One turn moves every row onto another: examples first, then more rows asked:
gama: .16 -.16 .16 .06 -.04 -.13 -.02 -.07 -.07 -.12 -.05 -.11 .19 .03 -.11 .22 -.24 -.02 .09 .00 .18 .02 -.08 -.08 .00 -.01 -.10
val: .17 -.13 .31 .02 .02 .00 .11 -.20 -.08 -.27 -.06 .00 -.07 .14 .19 .09 -.04 .13 -.05 -.03 .06 .06 -.24 -.17 .26 .04 .05
bedo: .16 .04 .08 .11 -.03 .06 .33 .13 .14 .04 .02 .02 -.34 -.20 .07 .08 .10 .07 -.06 -.04 -.17 -.05 .02 .03 .13 .02 -.01
met: .03 .02 -.05 -.18 -.09 .05 -.26 -.08 -.11 .10 -.10 .23 .14 .10 .19 -.19 -.15 .11 -.01 -.03 .01 -.03 -.10 -.08 .14 .15 .19
neril: .24 .06 -.05 -.17 -.05 .17 -.09 .03 -.33 .10 -.24 .01 .14 -.13 .09 -.04 .08 .03 .04 -.07 -.15 -.22 -.24 .04 -.01 -.01 .26
Novo: .12 .04 -.04 .00 .05 -.03 -.05 -.14 .02 -.03 -.14 .05 -.10 -.16 -.03 -.08 -.30 -.02 -.15 .13 -.04 -.04 .26 .15 -.04 .10 -.06
livu: .15 .08 .15 -.23 -.07 -.10 -.15 -.18 -.09 .07 -.03 .00 -.07 -.14 -.12 -.01 .14 -.03 .19 .09 -.04 -.12 -.24 .17 .25 -.19 -.08
pib: .05 -.12 .15 -.03 .02 -.01 -.05 .01 .17 -.20 -.14 .00 .16 .18 .00 .15 .02 .13 -.04 -.25 .06 .18 .05 .00 .03 -.01 .16
romo: -.05 .22 .12 -.07 -.13 .11 -.07 .07 .17 .09 -.17 -.22 -.08 .12 .10 .03 .11 .08 .04 -.10 -.08 .16 .14 -.07 .00 .18 .03
vavum: .12 -.19 -.16 -.03 .04 .05 -.09 .01 -.10 .06 -.02 .34 .03 -.06 .15 -.11 .05 .15 -.12 -.04 -.05 -.21 .01 .07 .11 -.03 .10
Bedur: -.07 .08 .15 -.07 -.06 .12 -.04 .03 .15 -.06 -.18 -.23 .07 .18 .08 .14 .13 .14 .00 -.17 -.06 .16 .07 -.05 -.10 .06 .06
lig: .23 .20 .28 -.09 .14 .17 .01 -.10 -.19 -.09 .02 -.16 -.32 -.04 .08 .17 .03 .00 .00 -.11 -.04 .23 -.17 -.06 .10 .05 .14
nidar: .21 -.16 .03 .00 -.15 -.15 .22 -.16 -.16 -.08 -.08 -.12 .16 -.04 .06 .30 -.07 -.04 .01 .12 .12 -.01 -.19 -.02 .15 .08 -.06
sogi: .12 .01 .10 .07 -.15 .01 .41 .11 .22 -.08 -.08 .03 -.18 -.18 .09 .06 -.01 .09 -.04 -.08 -.18 -.07 -.08 -.03 .09 .04 .08
zedo: -.04 .32 .14 -.08 -.20 .18 -.11 -.04 .02 .17 -.15 -.20 -.23 -.07 .11 -.01 .04 -.04 .03 .04 -.11 .10 .08 -.02 .05 .22 .00
Sutef: .19 .24 .19 -.10 .07 .25 -.04 -.09 -.17 .08 -.02 -.12 -.35 -.23 -.01 .17 .03 -.10 .00 -.07 -.12 .17 -.01 .12 .02 .00 .14
nad: .10 .15 .03 -.09 -.17 -.07 -.28 -.04 .00 .20 .01 -.01 .08 -.11 -.10 .06 .11 -.22 .11 -.12 -.01 -.01 -.24 .15 .15 -.10 .05
Pive: .25 -.14 -.09 -.06 -.18 -.16 .10 -.01 -.02 -.22 -.23 -.11 .13 -.10 -.08 .21 -.09 -.07 .09 -.05 .19 -.07 -.01 .01 .00 .06 .04
lumom: -.08 .08 .07 -.24 -.08 .02 -.06 -.02 -.16 .10 -.08 .14 .06 .06 .06 -.14 -.02 .13 .04 .21 -.05 -.23 -.24 -.06 .25 .01 .03
toru: .18 -.04 .01 -.21 .10 .10 -.05 -.16 -.35 .07 -.08 .26 .04 -.10 .19 -.03 -.10 .15 -.01 -.11 -.02 -.03 -.22 .11 .06 -.05 .26
Marud: .23 -.10 .08 .11 -.21 -.04 .31 .03 .07 -.16 -.23 .01 .05 -.10 .20 .08 .01 .14 -.08 -.23 -.06 -.03 -.14 .02 .08 .10 .21
rutez: .13 .10 -.15 -.03 .05 -.01 .04 -.25 -.22 -.07 -.10 .01 -.19 -.21 .13 .11 -.14 -.14 -.27 .04 .08 .00 .05 .22 .01 .12 .05
Mefil: .24 .05 .27 -.02 .10 .14 .03 -.12 -.13 -.27 .07 -.12 -.24 .02 .08 .18 .06 -.01 -.09 -.05 -.03 .15 -.26 -.16 .17 .06 .13
gekab: .04 -.03 -.08 -.08 .12 .08 -.19 .15 -.09 .08 .09 .26 .07 -.02 -.11 .05 .03 -.10 -.06 -.05 -.03 -.17 -.13 .02 .12 -.16 .17
bunu: .28 .03 .04 .01 -.22 -.01 -.17 -.08 -.05 .17 -.14 -.06 .01 -.19 .02 -.07 .18 -.14 .17 -.03 -.13 -.25 -.20 .07 .12 -.11 -.09
gab: .08 .09 .03 -.01 .06 .08 -.06 -.34 -.17 .15 -.17 -.07 .01 .00 .21 .06 -.28 -.14 -.15 .10 -.03 .07 .10 .04 -.04 .12 -.07
tenu: .03 .10 .09 .06 -.01 .16 .07 .02 .09 .14 .04 .02 -.41 -.18 .01 .06 .10 -.05 -.05 .09 -.15 -.06 .14 .05 .12 -.02 -.11

Mefil goes to -> sogi
lumom goes to -> neril
And these:
toru goes to -> vavum
pib goes to -> val
zedo goes to -> Sutef
Novo goes to -> gab
lig goes to -> bedo
gama goes to -> nidar
bunu goes to -> nad

One turn moves every row onto another: examples first, then more rows asked:
gani: -.13 -.22 -.12 .23 .16 .26 -.03 .13 -.08 -.28 -.06 -.02 .04 -.12 .00 .04 -.02 -.21 -.08 .07 -.02 -.03 -.05 .00
Fuz: -.13 .01 .12 .21 -.06 -.06 -.04 -.16 -.11 -.22 .03 -.02 .06 .11 .12 .15 -.04 .30 .02 -.09 -.07 -.02 -.11 -.05
Vetu: -.03 -.02 .13 .04 -.06 -.01 .08 .01 -.08 -.07 .10 .19 -.18 .01 .10 .11 .04 .24 .18 -.03 .05 .04 -.06 -.25
sulab: .00 .23 .04 .04 .02 -.12 .22 .34 -.11 .20 .00 .06 -.07 -.10 .04 -.05 -.08 .03 -.11 -.10 -.06 .03 .09 -.08
Bikib: .01 -.26 .00 .06 .08 .12 -.37 .32 -.09 .04 .10 .11 -.03 -.10 .01 .10 -.06 -.11 -.07 -.12 -.15 -.14 -.01 .15
Noze: .01 .29 -.17 .04 -.03 -.07 -.17 -.09 .00 .28 .10 .09 -.09 .09 .06 .00 -.02 -.06 .16 -.06 -.16 -.02 .07 .05
Deve: -.28 -.12 .04 -.16 -.12 .00 .03 -.14 -.17 -.10 .09 -.12 .16 -.07 -.02 -.06 -.02 -.07 -.01 -.05 .02 .00 -.01 -.08
Degad: .13 -.02 -.03 .42 -.02 .15 -.09 .08 .03 .10 -.07 .32 -.06 -.04 -.09 .08 .10 .01 .04 -.18 -.16 -.10 .02 .07
vinu: .20 .11 -.30 .05 .15 -.14 .10 .07 .00 .12 .06 .05 .12 -.05 .05 .03 -.11 -.11 -.09 -.04 -.12 .21 .08 -.02
nolam: -.11 -.15 -.06 .01 .11 .01 -.18 .05 -.07 .08 .04 .23 -.02 -.09 .01 .04 .10 -.41 -.04 -.13 -.08 -.03 -.04 .24
gaf: -.03 .09 -.05 -.10 -.02 .12 -.13 .20 -.07 -.23 -.18 .01 .05 -.16 -.09 .07 .05 -.12 -.18 .02 -.21 -.27 -.03 .16
dute: -.04 .00 .20 .12 -.04 -.05 .08 .00 -.08 -.31 -.03 -.14 -.11 -.11 .12 -.05 .01 .20 .19 .03 -.05 .10 .08 -.01
refe: .22 -.19 -.10 -.06 .05 .17 -.22 .09 -.07 .02 .04 .09 .04 .21 -.03 .04 -.04 -.26 -.02 -.21 -.09 .01 -.04 .14
migog: .22 -.03 -.16 .25 .01 -.01 .02 .33 .00 .10 -.16 -.01 -.08 -.06 .14 .00 -.01 .18 .15 -.06 -.20 -.06 .15 -.09
Depe: -.21 -.12 .06 -.09 -.13 -.01 -.09 -.10 -.08 -.12 .14 -.01 .04 -.25 -.05 -.12 -.02 -.08 .06 -.02 .02 -.13 -.11 -.22
goba: .16 .09 .05 -.12 -.24 -.09 -.09 .04 -.12 -.02 .15 .01 -.02 -.04 -.01 .06 -.11 .16 .27 -.05 -.16 .01 .03 .20
Levos: .08 -.01 -.07 -.19 .02 .10 -.04 .19 .00 -.11 -.29 .06 -.08 -.03 -.09 -.05 .15 -.20 -.20 -.02 -.06 -.10 .04 -.06
kidu: .00 -.16 .06 .09 -.03 -.17 .21 -.01 .01 -.33 -.10 .01 -.04 -.07 .03 -.04 -.04 .21 .20 -.01 -.05 .00 -.11 -.05
vav: -.15 -.03 -.14 .13 -.06 -.28 -.11 .07 -.08 .31 -.02 .10 -.10 .04 .13 .00 -.11 .05 -.10 -.13 -.15 -.23 -.12 .08
Zerot: .03 -.15 -.02 .13 .04 .39 .13 .12 -.17 -.20 -.04 .01 -.06 -.09 .02 -.04 -.03 -.27 .00 .00 .02 -.05 -.08 .00
Rato: .04 -.23 -.01 .06 -.09 -.37 -.26 .04 .00 .00 -.10 -.01 -.09 .00 .03 -.08 -.03 .19 -.04 -.14 -.08 .11 -.04 -.06
Kitus: .02 -.04 -.14 .03 -.01 .08 .12 -.40 -.08 -.11 .03 .02 -.06 -.16 .04 -.02 .04 .11 -.18 .00 -.19 -.02 .04 -.01
tuvar: .19 .12 -.01 .25 -.02 -.12 -.03 .17 -.16 .11 .10 -.01 -.06 -.30 .18 -.07 -.22 -.06 -.23 -.09 -.15 -.18 -.08 .06
bapu: .17 .14 -.24 .17 .03 -.12 -.05 .20 -.17 -.18 -.09 -.07 -.12 .07 .26 .03 -.06 .03 .09 -.15 -.27 .00 -.16 .13
Dofek: .03 -.18 .02 .10 -.03 .07 -.17 .01 -.01 .13 .02 .14 .09 -.03 .01 .01 .04 -.38 -.05 -.06 -.03 -.25 .08 .21
Nitu: .09 .32 -.15 .22 .05 -.26 -.04 .05 .06 -.15 .03 .00 .12 .00 .00 -.04 -.16 -.04 -.13 -.07 -.16 -.13 -.11 -.05
giva: -.01 .01 -.13 .21 .00 -.09 -.06 .20 -.17 -.10 .04 .18 -.16 .25 .21 .21 .07 -.15 -.09 -.03 .01 -.01 .02 .24
Febug: -.06 -.11 -.10 -.04 -.03 -.04 .13 -.14 -.15 -.10 .14 .09 -.26 -.26 .18 .03 .02 .10 -.18 .14 -.06 -.12 .07 -.04

Degad goes to -> goba
tuvar goes to -> sulab
Zerot goes to -> Deve
And these:
bapu goes to -> vav
gaf goes to -> Febug
refe goes to -> Fuz
dute goes to -> nolam

One turn moves every row onto another: examples first, then more rows asked:
saz: .13 .22 .02 -.31 .15 .04 -.02 -.07 -.06 -.11 .18 -.33 .16 -.18 .23 -.27 .05 -.19 .03 .00 .26 .24 .00 -.27 -.03
tuf: .02 .16 -.22 -.24 .35 -.07 .00 .20 -.06 -.21 .10 -.10 .18 -.08 .05 -.15 -.12 -.21 -.01 .19 .13 .18 .00 -.08 .08
Pufo: .08 .05 -.14 -.24 -.02 .09 .02 .13 -.25 -.08 .15 .02 -.04 -.26 .06 -.22 .15 .35 .12 .12 -.01 .28 .00 -.16 -.07
Sasel: .34 .43 -.06 -.18 .05 -.02 .16 .26 -.16 -.25 .08 .03 .09 .04 .07 .22 .21 -.11 -.07 .09 .06 -.09 .03 -.14 -.09
kofod: .11 .44 .04 -.20 -.01 .11 .07 .27 .03 -.14 .26 -.24 .19 -.10 .17 .01 .14 -.16 -.20 .01 .32 -.03 .05 -.13 -.11
gesi: .33 .32 -.13 -.35 .18 -.01 .01 .15 -.30 -.25 -.02 -.05 .06 -.02 .14 .10 .10 -.23 .06 .09 .07 -.03 .02 -.24 .02
Leral: .03 .27 -.24 -.25 -.03 .16 .00 .34 -.21 -.10 .12 .03 -.09 -.26 .10 -.08 .08 .27 .03 .11 .01 .14 .10 -.10 -.05
Laz: .03 .16 .02 -.08 .36 -.01 .04 .15 .14 -.25 .20 .06 .02 -.25 -.24 .00 .16 -.12 .08 .19 .12 .20 -.15 -.02 -.05
Tuzir: .37 .21 .02 -.03 -.03 -.17 .27 .12 -.07 -.20 .18 .04 .14 .14 .08 .06 .30 .04 -.10 .14 .03 -.05 .03 -.14 -.14
Fumuk: .30 .00 .04 .00 .09 -.26 .19 -.06 .00 -.16 .10 .00 -.04 .07 .10 -.08 .29 -.01 .05 .21 -.01 -.05 .09 -.22 -.08
pina: .07 .41 -.01 -.30 .14 .12 -.02 .14 -.03 -.13 .11 -.31 .10 -.21 .21 -.08 .02 -.27 -.06 .00 .28 .06 .07 -.23 -.02
bomi: .07 .16 -.21 -.21 -.12 .10 .04 .36 -.22 -.09 .21 .03 .00 -.15 .12 -.11 .14 .35 -.04 .13 .04 .09 .09 -.07 -.08
nug: .05 -.03 -.14 -.17 -.12 .04 .01 .29 -.25 -.04 .14 .00 -.02 -.13 .10 -.16 .15 .33 -.01 .17 .03 .03 .08 -.13 -.04
vifen: .12 .31 .20 -.14 .12 .11 .02 .01 .21 -.17 .37 -.15 -.01 -.29 .00 -.10 .33 -.08 .03 .01 .30 .17 -.07 -.14 -.18
faki: .18 .13 .18 -.06 .14 -.18 -.14 .05 -.08 -.02 .13 -.13 -.35 -.13 -.11 -.13 .35 -.10 .02 .12 .08 .02 .03 -.27 -.03
Los: .03 .09 -.06 -.16 -.03 .14 -.02 .28 -.15 -.09 .15 .09 -.18 -.32 -.05 -.04 .25 .31 .09 .14 .02 .07 .01 -.11 -.09
mok: .27 .32 .07 -.04 -.11 -.18 .02 .30 -.16 -.03 .31 -.12 -.02 .15 .03 -.07 .31 .05 -.27 .08 .13 .00 .07 -.13 -.12
kage: .08 .12 -.08 -.09 .14 -.08 .08 .39 .02 -.22 .31 .02 .28 .05 -.06 .00 .11 -.06 -.18 .20 .21 .01 -.08 .06 -.04
molad: .25 .12 .00 -.09 .24 -.15 .05 -.04 .11 -.23 .13 .04 -.28 -.12 .06 -.05 .31 -.12 .19 .21 .02 -.03 .10 -.19 -.07
sime: .14 .16 .15 -.09 -.10 -.03 .11 .15 .02 -.08 .28 -.25 .27 .01 .16 -.11 .21 -.06 -.22 .05 .31 -.06 .01 -.16 -.12
pim: .09 .10 -.08 -.19 -.05 .12 .02 .20 -.17 -.10 .24 .09 -.08 -.28 -.02 -.13 .26 .38 .10 .11 .03 .23 -.03 -.10 -.12
zomo: .01 .28 -.19 -.18 .27 -.01 .01 .40 .01 -.25 .17 -.02 .17 -.06 -.01 .03 -.03 -.19 -.11 .20 .18 .03 .00 .02 .03
Nanu: .21 .56 -.05 -.15 .02 -.07 -.04 .37 -.20 -.07 .17 -.15 -.11 .02 .05 .02 .17 -.11 -.22 .05 .11 .01 .13 -.16 -.06
fos: .33 .30 -.07 -.23 .25 -.04 -.03 .05 .11 -.33 .36 .10 -.22 -.13 .06 -.04 .38 -.06 .20 .14 .12 .13 .02 -.09 -.14
penab: .24 .39 .13 -.14 .17 -.04 -.14 .09 -.03 -.12 .31 -.05 -.33 -.21 -.15 -.08 .40 -.04 .05 .04 .11 .23 -.04 -.18 -.13
tetu: .34 .40 .03 -.24 .10 -.07 -.08 .04 -.16 -.12 .42 -.10 -.09 -.07 -.03 -.22 .34 .05 .00 -.01 .13 .43 -.08 -.16 -.15
Nari: .01 -.10 .06 -.04 .31 -.12 .02 .11 .05 -.17 .09 -.01 .07 -.15 -.19 -.05 .12 -.15 .04 .24 .11 .05 -.12 -.10 .03
Rituf: .24 .03 .16 .00 -.03 -.27 -.04 .09 -.16 .02 .21 -.16 -.13 .09 -.01 -.19 .32 .01 -.14 .13 .09 -.02 .05 -.24 -.05
tir: .11 .11 -.17 -.21 .32 -.10 .06 .07 -.03 -.22 .25 -.06 .28 -.05 .02 -.25 -.03 -.07 .02 .17 .12 .38 -.09 -.05 .00
fufi: .11 .22 -.07 -.14 .31 -.03 .09 .12 .10 -.27 .35 .05 .19 -.15 -.13 -.13 .14 -.02 .04 .15 .15 .39 -.17 .03 -.10
lunet: .08 -.02 .23 -.05 .01 -.07 .05 .01 .06 -.03 .14 -.28 .10 -.10 .10 -.14 .21 -.14 -.09 .10 .26 -.11 .02 -.26 -.05
pibe: .04 .15 .25 -.07 .13 .04 .00 .02 .18 -.10 .15 -.21 -.09 -.29 .00 -.05 .28 -.19 .02 .07 .26 -.04 .00 -.23 -.08
bami: .41 .15 -.15 -.42 .18 -.08 -.05 .00 -.31 -.27 .18 -.06 .12 .04 .20 -.13 .15 -.13 .14 .09 .11 .16 -.03 -.23 .00
buku: .01 -.03 -.09 -.16 -.06 .07 -.03 .27 -.21 -.05 .06 .02 -.15 -.25 .02 -.09 .18 .27 .06 .18 .01 -.02 .06 -.16 -.02
tik: .44 .23 -.13 -.36 .18 -.05 -.04 .01 -.10 -.33 .43 .04 .03 .00 .15 -.14 .32 -.01 .16 .09 .16 .25 -.05 -.11 -.12
rifa: .03 .15 -.21 -.26 .02 .12 -.01 .20 -.25 -.08 .05 -.01 -.11 -.30 .10 -.17 .06 .26 .12 .12 -.02 .21 .08 -.17 -.02
der: .21 .45 -.10 -.27 .13 -.09 -.11 .17 -.32 -.05 .04 -.24 -.12 -.04 .12 -.13 .04 -.18 -.08 .04 .06 .15 .11 -.28 .04
mev: .07 -.14 .03 -.03 .17 -.17 .07 .20 -.01 -.16 .22 -.02 .26 .04 -.11 -.10 .13 -.05 -.10 .24 .17 .02 -.12 -.04 .00
Mut: .19 .23 .11 -.24 .10 .05 .03 -.09 .07 -.15 .39 -.23 .17 -.19 .13 -.27 .23 -.05 .02 -.01 .30 .32 -.08 -.18 -.15
fuvef: .31 .32 -.06 -.30 .12 -.14 -.09 .00 -.33 -.06 .22 -.23 -.01 .00 .11 -.31 .13 -.04 -.02 .01 .08 .38 .00 -.27 -.03

bami goes to -> gesi
kage goes to -> mev
And these:
pibe goes to -> vifen
nug goes to -> buku
tetu goes to -> fuvef

